220  724  178  398  570  174  215  712  109  176
850  219  820  486  661  790  883  208  883  863
726  151  787  259  723  640  719  141  727  696
240  613  252  275  624  176  216  603  130  176
668  716  436  909  458  674  758  699  668  734
869  288  791  599  620  824  920  276  909  901
222  688  193  382  561  175  217  666  119  185
244  822  139  538  525  215  260  811  138  220
257  842  133  588  504  235  281  829  157  244
340  883  156  744  456  337  393  865  265  360
Rows and columns are numbered from 0.
The entry in the bottom-right corner -> 360
The entry just left of 822 -> 244
Find the entry directly below the largest entry.
A: 217
The entry in the top-left corner -> 220
Find the maximum.
A: 920
Find the entry just left of the smallest entry.
A: 712
Find the entry just right of 570.
A: 174
The entry just left of the largest entry: 824
The entry in row 1 and column 0 is 850
The entry at row 0, column 1: 724
Find the top-right entry.
A: 176
The bottom entry of the column that holds the smallest entry is 265
Find the entry directly above 486.
A: 398
Find the entry just left of 723.
A: 259
The entry at row 2, column 0 is 726
The entry just right of 275 -> 624
The entry just left of 624: 275
Find the entry just right of 139.
A: 538
Find the entry directly above 525.
A: 561
The entry at row 0, column 2: 178
The entry directly below the smallest entry -> 883
Find the smallest entry.
A: 109
Find the entry directly below 208.
A: 141
The entry in row 1 and column 2 is 820
Find the entry directly below 613.
A: 716
Find the entry just right of 393.
A: 865
The bottom-left entry -> 340
Find the entry in row 2 and column 2.
A: 787
Find the entry just left of 719.
A: 640
Find the entry just right of 920.
A: 276

data =
array([[ 80, 143,  78, 227, 178, 126, 111, 112,  94, 209, 205, 246, 102,
         94,  98],
       [127, 243, 183, 181, 166, 126, 141, 112, 174, 152, 182,  40, 225,
         94,  98],
       [ 89, 229,  96, 153, 195, 234, 111,  75, 118, 222, 182, 108,  84,
         89,  41],
       [ 52, 143,   2,  75, 113, 126, 111, 112, 253,  91,  63, 112, 225,
         94, 158]])
Which number is the entry just right of 80?
A: 143
The smallest entry: 2
Which number is the entry just right of the largest entry?
A: 91
The entry just left of the smallest entry is 143
Which number is the entry just left of 84?
A: 108

a = [-27  -3   3   4  23 -32  21   8   4  37  30 -40]
The 2nd entry from the right: 30
The last entry?
A: -40
The first entry from the left -> -27
The 3rd entry from the right?
A: 37

M = [[0.158, -0.013, -0.158, 0.086, -0.099], [0.104, -0.020, 0.090, -0.017, -0.143], [0.139, -0.007, -0.099, 0.063, -0.087]]
The median of all entries -> -0.013
The entry just right of 0.104 -> -0.020
Find the entry just left of -0.087.
0.063
The centre entry: 0.090

grid =
[[ -5   1   2   3  -4 -24   5   0  -1  -1]
 [ -3  -5  -2   2   0   6  -1   0   0   5]
 [ -1  -5  -3  16   0  30  -2  -4   1   0]
 [  5  -5  -5  14   3  18  -4   4  -2   1]
 [ 10   5   1   1  -6 -20  -4   3   2  -1]
 [  0   2  -1 -12   0   3   5  -1  -1  -1]
 [  3  -4  -2   2   9  30   2   6   0   3]
 [ -1   1   3  -2   4  18   2  -4   0   0]
 [  4  -1  -7   0   4  -4   1   1   3  -3]
 [  1  -3  -2  18   6  13   2   0   0  -3]
 [ -8  -3   5 -15   4 -29  -4   3   0  -8]
 [ -6   2  -2  -1  -5   7   0   4   1  -2]
 [  6   2   5 -12   0  -1  -2  -1   3  -2]
 [ -2  -1  -5  23   1   0  -1   4  -1  -2]
 [  8  -1  -3   2  -1   3   2  -1  -2  -1]]
Which number is the third entry, reading row by row?
A: 2
The top entry of the column that holds the smallest entry is -24
Which number is the top-left entry?
A: -5
Which number is the bottom-left entry?
A: 8
Which number is the fourth entry from the end, reading row by row?
A: 2
The entry just right of the smallest entry: -4
The last entry, reading row by row -> -1
The second entry on the diagonal from the top-right corner: 0
Which number is the entry in the top-right corner?
A: -1
The smallest entry in the first column: -8
Which number is the minimum?
A: -29
The 2nd entry in reading order: 1
The bottom entry of the column that holds the smallest entry: 3
The third entry from the end, reading row by row: -1
Which number is the smallest entry in the last column?
A: -8

A =
[[  74.0  108.6 -172.7 -102.8  194.6]
 [ 135.2 -120.5  -16.3  -58.7  -20.0]
 [ 221.9  210.8   28.4  116.6 -124.3]
 [ 183.6  215.3  186.2 -126.6  171.8]
 [-193.3 -213.1  174.1 -209.2  149.0]
 [ 176.3   91.0  202.6  -69.8   21.6]
 [  83.3   66.5  211.3 -215.3  219.4]
 [ 208.6  175.7 -144.2  -11.6   11.2]
 [-212.0 -148.2  102.4 -210.2  178.6]]
Rows and columns are numbered from 0.
The entry in row 2 and column 0? 221.9
The bottom-left entry is -212.0
The entry just right of the centre entry -> -209.2
The entry in the bottom-right corner? 178.6
The entry in the top-right corner? 194.6
The entry directly above 211.3: 202.6
The top-left entry: 74.0
The entry directly below the largest entry is 183.6
The entry directly below the smallest entry: -11.6
The entry in row 1 and column 2? -16.3
The entry just right of 202.6? -69.8
The entry just right of 186.2 is -126.6
The entry in row 1 and column 0 -> 135.2
The entry in row 1 and column 1? -120.5
The entry directly below 210.8? 215.3
The top entry of the column that holds the smallest entry? -102.8
The entry in row 0 and column 2? -172.7
The entry just left of 202.6? 91.0
The entry directly below -124.3? 171.8
The entry directly above 21.6 is 149.0
The entry directly below -193.3 -> 176.3
The entry just right of 208.6: 175.7
The entry at row 2, column 1 is 210.8
The entry in row 0 and column 1 is 108.6
The entry just right of 66.5 -> 211.3
The entry directly below 183.6? -193.3
The entry just right of 210.8? 28.4
The centre entry: 174.1
The entry directly below -58.7? 116.6
The entry directly above the centre entry? 186.2

x =
5568  6162  5865  5888  5615  5874  6254  5929  5743  5694  5928  5677  5724  5563  5894  5720
4519  8216  8270  8281  4598  8296  7857  8343  4579  4461  8261  4576  4697  4575  8262  4092
6970  3511  3513  3523  6958  3544  3522  3593  7034  7047  3491  7005  6963  6940  3498  6902
8271  4236  4423  4423  8313  4462  3933  4514  8302  8238  4372  8304  8358  8296  4394  7953
6291  4018  4203  4195  6225  4214  4058  4195  6193  6271  4149  6221  6122  6257  4174  6205
7400  3202  3262  3266  7386  3291  3181  3332  7438  7453  3229  7421  7379  7375  3242  7316
4346  7670  7663  7674  4408  7681  7428  7719  4409  4318  7668  4399  4492  4386  7663  4058
8069  4024  4222  4214  8106  4249  3738  4292  8084  8025  4168  8091  8138  8095  4193  7787
4528  5760  5612  5613  4534  5599  5857  5616  4594  4587  5640  4564  4560  4520  5627  4636
6278  4473  4267  4289  6285  4288  4613  4338  6411  6413  4300  6354  6338  6246  4279  6415
The entry directly above the smallest entry?
A: 4058
The bottom-left entry: 6278
The 3rd entry on the main diagonal -> 3513
The entry just right of 3523 is 6958
The fourth entry in reading order -> 5888
The 1st entry on the main diagonal is 5568
The entry in the bottom-right corner is 6415
The minimum?
A: 3181
The third entry on the diagonal from the top-right corner?
A: 6940
The top entry of the column that holds the largest entry -> 5724
The first entry in the row that holds the smallest entry?
A: 7400
The entry directly below the largest entry?
A: 6122
The entry just left of 3593?
A: 3522
The entry directly above 4462 is 3544
The second entry on the main diagonal?
A: 8216
The entry directly below 6958 is 8313
The bottom entry of the column that holds the smallest entry?
A: 4613
The 4th entry from the end, reading row by row is 6338
The top-right entry: 5720
The smallest entry in the first row: 5563
The largest entry -> 8358
The largest entry in the first row?
A: 6254
The first entry in the row that holds the largest entry?
A: 8271
The second largest entry?
A: 8343
The entry just right of 4024?
A: 4222
The entry just left of 6285 is 4289
The 3rd-last entry, reading row by row is 6246
The entry directly above 4394 is 3498
The entry just right of the smallest entry: 3332
The last entry in the row that holds the smallest entry is 7316

Questions about the row below.
1) Find the maximum.
2) Find the entry just right of the smallest entry.
3) Find the entry just left of -8.
[-33 -16  13   7  -8]
1) 13
2) -16
3) 7

Read these off the matrix that follows.
1) Find the 2nd smallest entry.
2) Find the 2nd entry on the main diagonal.
3) Find the last entry, reading row by row.
4) Find the 1st entry on the diagonal from the top-right corner.
5) Find the entry in the top-left corner.
6) Find the bottom entry of the column that holds the largest entry.
7) Find the top entry of the column that holds the smallest entry.
8) Find the entry just left of the largest entry.
20,6,-5,6,5,-14,23,10,-2,-4
3,0,-17,19,4,6,-18,-1,4,-4
-2,0,-8,-2,9,4,-3,-1,4,5
-12,1,-13,3,5,1,-46,7,-14,-5
-19,7,3,-3,3,29,-11,11,2,-4
16,2,-3,4,11,20,9,-2,0,9
17,-12,7,14,-3,-21,-23,1,1,-6
8,-12,-4,8,-5,-1,15,-3,-1,6
-5,3,-8,-3,8,2,-12,-5,5,6
0,-11,15,5,4,-3,-9,6,8,-8
5,-7,-12,10,7,9,-6,4,-4,4
1,7,0,-2,0,-3,15,-18,9,5
17,9,-7,11,9,6,-2,18,11,5
-7,16,13,7,-10,7,-17,10,20,-2
1) -23
2) 0
3) -2
4) -4
5) 20
6) 7
7) 23
8) 3
